Here are some points:
np.array([9, 13, -84, -14, -62, 34, -27, 37, -9, 38, -11, 42, -76,
          -40])
np.array([37, 8, -79, -47, -54, -50, -56, 14, 44, 32, -1, 20, -8,
          4])
np.array([-42, 82, 115, 127, 127, 104, 127, 66, -51, -127,
          -127, -36, -26, -55])
np.array([25, -31, -30, 9, 25, -13, -51, -39, -33, -74, -21, 11, -16,
          18])
np.array([35, -24, -52, -61, 19, -45, -57, 34, 29, 24, -16, 9, -36,
          0])
np.array([-25, 5, -110, 16, 35, -46, -4, -25, 11, -36,
          -26, -8, -8, 13])
np.array([-11, 7, -107, 22, 36, -29, -6, -17, -5, -21,
          -27, -7, -15, 35])
np.array([-27, 3, 14, -3, 43, -3, 37, 23, -52, -23, 35, 25, -17,
          -54])
np.array([33, -14, 55, 3, 51, 44, -32, -23, -51, -81, -40, -7, -24,
          48])
np.array([37, -19, 57, -19, -46, 28, -28, 43, 62, 53, 27, -11, -33,
          -27])
np.array([57, -39, -37, 31, 37, -31, -50, -20, -26, -65, -13, 30, 15,
          -21])
np.array([-18, 9, -109, 16, 36, -44, -5, -27, 9, -32,
          -26, -6, -5, 23])
Then 10 other points, each followed by its number:
np.array([26, 39, 59, -16, -55, 22, -5, 1, -9, -6, 27, -1, 42,
          19]) 0
np.array([42, 10, -74, 127, 127, 80, 127, 63, -39, -80, -64, 2, 68,
          -82]) 1
np.array([74, -39, 127, -42, 38, 42, -26, 42, 13, -15, 26, -25, 14,
          1]) 2
np.array([22, -32, -122, -53, 22, -61, -53, 28, 39, 13,
          -31, 6, -67, -11]) 3
np.array([-18, -3, 46, -16, 1, 21, 2, -2, 33, 17, -43, -20, -18,
          11]) 4
np.array([8, -62, -36, -15, -15, -50, -26, -28, -4, 28, 12, 1, -19,
          9]) 5
np.array([25, -39, 23, -46, 1, 48, -16, 35, 10, 13, 25, -21, -50,
          0]) 6
np.array([35, 113, -47, 91, 87, 127, -18, 7, -6, -127,
          -47, -70, -76, 92]) 7
np.array([11, 15, -88, 7, -103, 69, 40, 15, 5, 65,
          37, 10, 17, -5]) 8
np.array([-8, -20, -18, 24, 3, -27, 22, -16, -30, 18, 23, -4, -8,
          26]) 9
Which of these numbered points is nearest to each point below, looking only along the 5 directions in which the first points spread most? Its number follows each.
np.array([8, -52, 60, -64, 8, -23, 8, -2, 10, -31, 32, -42, -27,
          23]) > 0
np.array([-6, -3, 74, -3, 25, -28, 12, 9, -9, -13, 6, 8, 15,
          -21]) > 0
np.array([-31, 37, 21, 18, 1, 26, -16, 9, 24, 16, 19, -21, -47,
          12]) > 4
np.array([19, -1, -51, -38, -28, 44, -13, 60, -37, 16, 2, 43, -89,
          -46]) > 8
np.array([-18, 12, -124, -21, -1, -61, -8, 17, 22, 32,
          -30, 19, -32, -11]) > 3
np.array([-27, 12, -102, -24, -34, 54, 6, 6, -24, 33,
          -3, 9, -48, 12]) > 8
np.array([-127, 38, 127, -67, 63, -127, 127, -127, 111, -127,
          -98, -80, 127, -47]) > 1
np.array([-39, 6, 113, 1, 32, 38, -20, 23, 77, 47, 7, -61, -85,
          15]) > 4
np.array([-54, -43, -4, 32, 63, -17, 0, -2, -9, 37, 20, -9, -83,
          -6]) > 9
np.array([-9, 1, -122, -22, 2, -60, -11, 18, 25, 34,
          -28, 21, -25, -12]) > 3
np.array([30, 1, 28, -34, -115, 79, 41, 41, 5, 65,
          41, 3, -15, -10]) > 6
np.array([18, 35, 39, 7, -39, -4, -37, -18, -1, -46, 17, 21, 34,
          -29]) > 0
np.array([-1, -42, -1, -2, -55, 9, -3, -41, -21, 58, 33, 16, 60,
          4]) > 5
np.array([-19, -3, -111, 17, -45, -30, -10, -32, -23, 45,
          11, 26, -11, 18]) > 3
np.array([-33, 10, -116, -1, 20, -3, -47, -5, 19, 3,
          17, -8, -80, 15]) > 3
np.array([-61, 16, -9, 60, -33, 9, -6, -77, -55, 61, 28, 38, 89,
          19]) > 9
np.array([4, -10, -24, -75, 32, -60, -32, 22, 73, -30, -8, -21, -14,
          -23]) > 5
np.array([-10, -2, 104, -5, 15, 43, 11, 9, 23, 12, -22, -31, -18,
          7]) > 4
np.array([55, -33, 116, -34, -127, 113, 127, 127, -25, 127,
          62, 30, 46, -97]) > 6
np.array([-11, 9, -127, 7, -78, 64, 17, -1, -15, 73,
          19, 19, 0, 13]) > 8
np.array([1, 4, -124, -33, -33, 9, -35, 32, -19, 30,
          -12, 50, -64, -40]) > 8
np.array([15, 47, 10, -1, -95, -2, 3, -3, 34, 21, -3, 8, 31,
          2]) > 6
